In the rows, zero is written as 128.
Y: rows in several groups, each row roughly a mix of its group's directions
Y (134 x 13)
[[115 102  99 102 128 109 110 144 107 149  87  92 106]
 [ 77 143 102 100 117 123  87 134 132 111 160 127 142]
 [155 141 137 157  96 141 187 144 146 139 126 112 115]
 [150 157 153 160 109 158 175 129 130 116 131 115  99]
 [168 139 123 151 121 118 182 130 129 165 107 112 114]
 [171 148  95 115 123 102 130 103 159 135 136 101  97]
 [121 118 145 119 156 133  90 131 118 142  88  95  86]
 [103  91 128  86 155 131 115 116  92 102 127 155 120]
 [153 119 144 102 160 119 127 113 134 131 100  95  76]
 [118 107 145 162 130  82 155 104 121 168 126 143 108]
 [105 142 111 177 143 157 164 110 141 158 120 143 139]
 [160 128 117 140 151 127 147 126 131 138  67  97 102]
 [110 103 122 142  92 168 175 144 140 115 138 143 149]
 [149 147 128 139  88 126 132 132 156 110 147 141 187]
 [115 156 107 146 113 139 163 121 183 131 156 126 106]
 [126 117  85 155 155 112 153 104 127 168 104 136 151]
 [ 77 104 142 151 132 167 157 136 116 129 129 161 134]
 [127 158 116 149 125 134 130 114 195 115 116  96 126]
 [159 146 127 166 124 121 155 127 153 147  82 108 153]
 [ 81 149 132 171 147 155 154 107 149 125 130 142 111]
 [ 89 133 109  96 157 151  87 110 141 103 109 116 134]
 [ 95  96 125 115 160 134 111 114  86 126 135 172 133]
 [108 106 152  92 154 118 100 136 110  90 165 140 128]
 [154 142 110 116 127  95  79 128 124 123 113 133 178]
 [ 81 142 164 172 145 157 150 129 124 145 122 126 136]
 [176 145 101 148 143 123 139 124 155 155  85 121 141]
 [122 151 148 127 116 110  95 120 119 125 174 150 176]
 [112 123 114 111 112 118  99 118 166 136 171 170 149]
 [165 145 122 159 128 133 148 137 153 139 128  88  82]
 [161 101 132 116  95 111  81 140 120 121 110 133 166]
 [ 77 123 153 159 117 128 161 104 126 135 162 146 116]
 [163 161  98 112  90 124 141 151 158 118 146 110 111]
 [148 127 129 109 154 119 133  81 138 150 140 131  72]
 [133 123  84 109  81  91 132 143 112 146 157 128 126]
 [124 114 120  95 156 146  86 143 108  79 115 119 125]
 [152 112 163 123  94  98 160 137 129 114 158 122  94]
 [ 87  91 138 118 111 150 154 140 134 102 162 158 132]
 [106 138 105 128 159 121 156 117  88 179 120 146 130]
 [ 93  71  93 106 134 102 133 123 142 136 122 137 114]
 [110  98 131 107 110 158 149 166 124  89 155 141 109]
 [114 128 146 173 129 168 180 133 126 137 103 131 135]
 [162 158 112 121 105  98 143 123 161 140 169 115 106]
 [ 90 104 137  90 153 151 112 126 113  91 155 140 116]
 [134 144 123 153 101 138 190 132 154 133 136 106 100]
 [119 120  83 128 126  84  93 134 125 131 104 130 168]
 [128 155 125 134 157 129  98 105 114 128  84 122 177]
 [ 83  92 116  93 148 143 110 133 109 108 104 126 153]
 [111 160 145 131 120 160 159 119 145 113 179 150 144]
 [176 150 105 137 140 132 166  94 153 130 116 112 109]
 [150 128 123 107 112  84  82 125 146 126 168 114 143]
 [113 125 128 110 133  85 115 103 138 148 185 150 111]
 [127 161 128 127 175 115 103 126 136 152  92  90 118]
 [111 142 128 116 152 134 116 117 125 112 146 162 194]
 [125 124 122 131  99 156 164 174 117 130 157 143  93]
 [168 157  92 158 108 163 156 128 123 128 110 135 116]
 [ 94  84 103 115 109 126 129 136 100 134 124 125  78]
 [115 159 108 120 144  97  79 121 116 142 149 151 161]
 [125 139 126 117 105 157 127 160 113  97 109 133 186]
 [146 122 118  74 151 111  79 113 152 133 142 133 129]
 [126 105  95 124 150 133 154 136 142 120  72  93 121]
 [144 137 146 153 153 135 112 116 107 123  97 112 188]
 [106 115 135 128 168 114  82 105  95 148 100 140 135]
 [149 161 129 159 115 130 178 127 161 148 131 113 101]
 [122 120 145 121 148 141 105 117 113 115 129 171 189]
 [116 148 102 134 137 123 176 123 106 182 113 130 146]
 [110 119 130  85 140 125  72 138 127  96 145 111 111]
 [146 145 105 148 146 139 166  98 155 123  87 103 111]
 [115 108 145  96 165 137  90 122 109  94 145 154 146]
 [ 91 113 150  92 154 109  82 126 114 106 134 146 126]
 [139 158 127 127 139  89 122 105 166 140 163 113  92]
 [152 135 112 133 110 113 169 140 133 156 121  90  82]
 [132 116 157 171 150 117 155  99 123 169 107 121 108]
 [126 119 161 109 153 108  96 148 132 101 145 108  80]
 [113  96 120 127 116 150 172 123 105 126 126 165 171]
 [147 118 125 125 153  88  73  96 123 147 116 110 128]
 [131 144 131 119  87  83 138 114 147 161 160 146 147]
 [173 101 134 106  85 116 128 148 126 118 141 108  92]
 [144 133 114 172 124 125 185 123 154 154 133 135 150]
 [144 114 112 113 128  98 106 142 111 153 107  93  77]
 [ 97 117 122  87 145 100  74 115 118 125 125 150 120]
 [130 126  82  87 124 115  88  97 118 109 144 147 129]
 [115 106 127  95 161 126  87 119 101 107  87 129 119]
 [112 140 133 130 183 127 104 114  90 146  98 136 102]
 [137 131 126 143 160 112 126 127 154 114 114  91  69]
 [164 117 127 133  95  94 162 110 130 168 156 132 120]
 [124 113 106  86  83 134 117 152 155  92 113 124 120]
 [ 93 128 125 153 139 122  99 145 101 144 105 139 181]
 [133 142 118 173 111 102 163  96 148 150 141 152 146]
 [ 72 108 157 104 138 136 118 147 119 108 118 156 102]
 [ 79 100 130 129 147 166 113 141 103 108 138 157 145]
 [157 157 131  84 116  88 122 134 147 115 132 111  90]
 [106  84 141  95 150 115 119 137 145 129 103 109  85]
 [119 148 135  80 141 125  93 134 116 125 173 114  98]
 [ 83 124 124 136 106 142 113 130 142 112 147 116  68]
 [103 128 135 109 137 136  81 122 123 104 145 157 178]
 [ 87  82 114  95 129 127 111 133 122 141 153 155 104]
 [129 164 124 165  99 121 131 123 175 106 162 135 135]
 [143 154 111 177 127 157 133 144 119 164 101 148 150]
 [178 120 152  88 144 112  98 148 123 137 122 110 104]
 [163 164 113 113 146  99  78 119 121 130 128 107 147]
 [163 150 135 158  77 137 157 145 131 121 154 147 129]
 [184 128 134 121 106 137 160 150 131 115 122 109  86]
 [110 139 136 179 114 117 136 141  97 146 126 144 177]
 [107 109 116 116 141 118  89 120 110 110 132 167 178]
 [179 135 109 144 129  93 161 133 125 162 102 113 127]
 [140 169 132 117 150  95 102 132 139 134 166 115  88]
 [154 125 145 139 116 139 171 132 137 136 129 102  68]
 [108 117 143 104 120 101  73 131 116 137 161 157 146]
 [130  99 144  73 136  95  97 136 122 118 161 121 134]
 [176 131 138  86 125  95  82 128 128 121 131 123 119]
 [ 96 103 144  87 127 111  97 123 142 124 175 146 122]
 [149 166 124 125  97 137 113 124 126 105 175 148 165]
 [101 152 121 108 153 111  62 126 135 125 106 127 121]
 [ 98 111 156 157 127 152 185 123 120 141 119 151 132]
 [ 87  89 128 120 162 148  99 124  95 119 115 150 124]
 [ 93 105 147 131 121 150 109 156  90 126 113 154 166]
 [ 93 136 131 145 148 113  85 112  98 155 115 149 160]
 [114 128 127  88 116 130  89 135 119 105 163 147 171]
 [160 112 138 119 147 126 144 141 138 135  82  94  85]
 [153 156 116 143  87 139 150 130 145 110 169 147 156]
 [ 97  97 131  94 143 142  95 128 114  87 139 148 152]
 [116 133 121 182 114 140 179 117 127 154 139 151 121]
 [174 154 157 147 110 115 169 118 150 124 156 119 127]
 [129  97 132  78 125 124  75 145 111 108 125 112 127]
 [144 159 119 171 153 153 147 113 135 158  87 122 128]
 [144 116  74  87 138 112 110 103 161 116 119 128 128]
 [ 92 143 115 153 134 145 162 116 116 169  97 139 156]
 [161 117 124 169 126 144 175 112 127 154 100 107 118]
 [179 111 112 111 128 114 141 122 128 127 125 101  73]
 [148 148 118 166  98 109 167 117  94 103 118 114 144]
 [131 130 138 151 111 156 200 135 137 133 113 129 108]
 [ 96 119 123 136 153 130  93 119 106 151  78 137 158]
 [122 109 114 129 151 115 126 128  98 169  77 109 100]
 [144 157 134 127 139  83 106  87 140 114 121 115 168]]

which group is each row in? (one row of each group first)
[148 140 144 142  84 142 172 133 138 103 164 130 105]	(54)
[ 92 153 108 161 175 120 133 107 127 154 104 139 138]	(50)
[ 91  90 125 128 150 168 111 132 106 106  93 139 138]	(102)

[ 71 117 146 146 111 158 140 158 116 123 156 143 142]	(54)
[106 132 126 122  87 142 115 130 133 108 161 158 178]	(50)
[138 130 124 121 121  96  75 143  85 125 103 132 157]	(54)
[117  79 121 130 116 118 169 137 125 147 131 136  76]	(54)
[100 111 125 111  83 130 119 147 118  96 173 152 134]	(54)
[120 169 126 164 112 136 161 125 163 143 132 102  96]	(50)
[137 143 127 156  97 125 140 134 179  96 145 105  98]	(50)
[127 147 101 151 100 140 129 143 132 124 149 155 188]	(54)
[109 121 110 156  92 154 113 147 134 138 127 139 186]	(102)
[137 148 137 162  91 133 166 144 123 163 143 140 162]	(102)
[134 139 129 155 140 128 153 126 132 165  87  94  86]	(50)
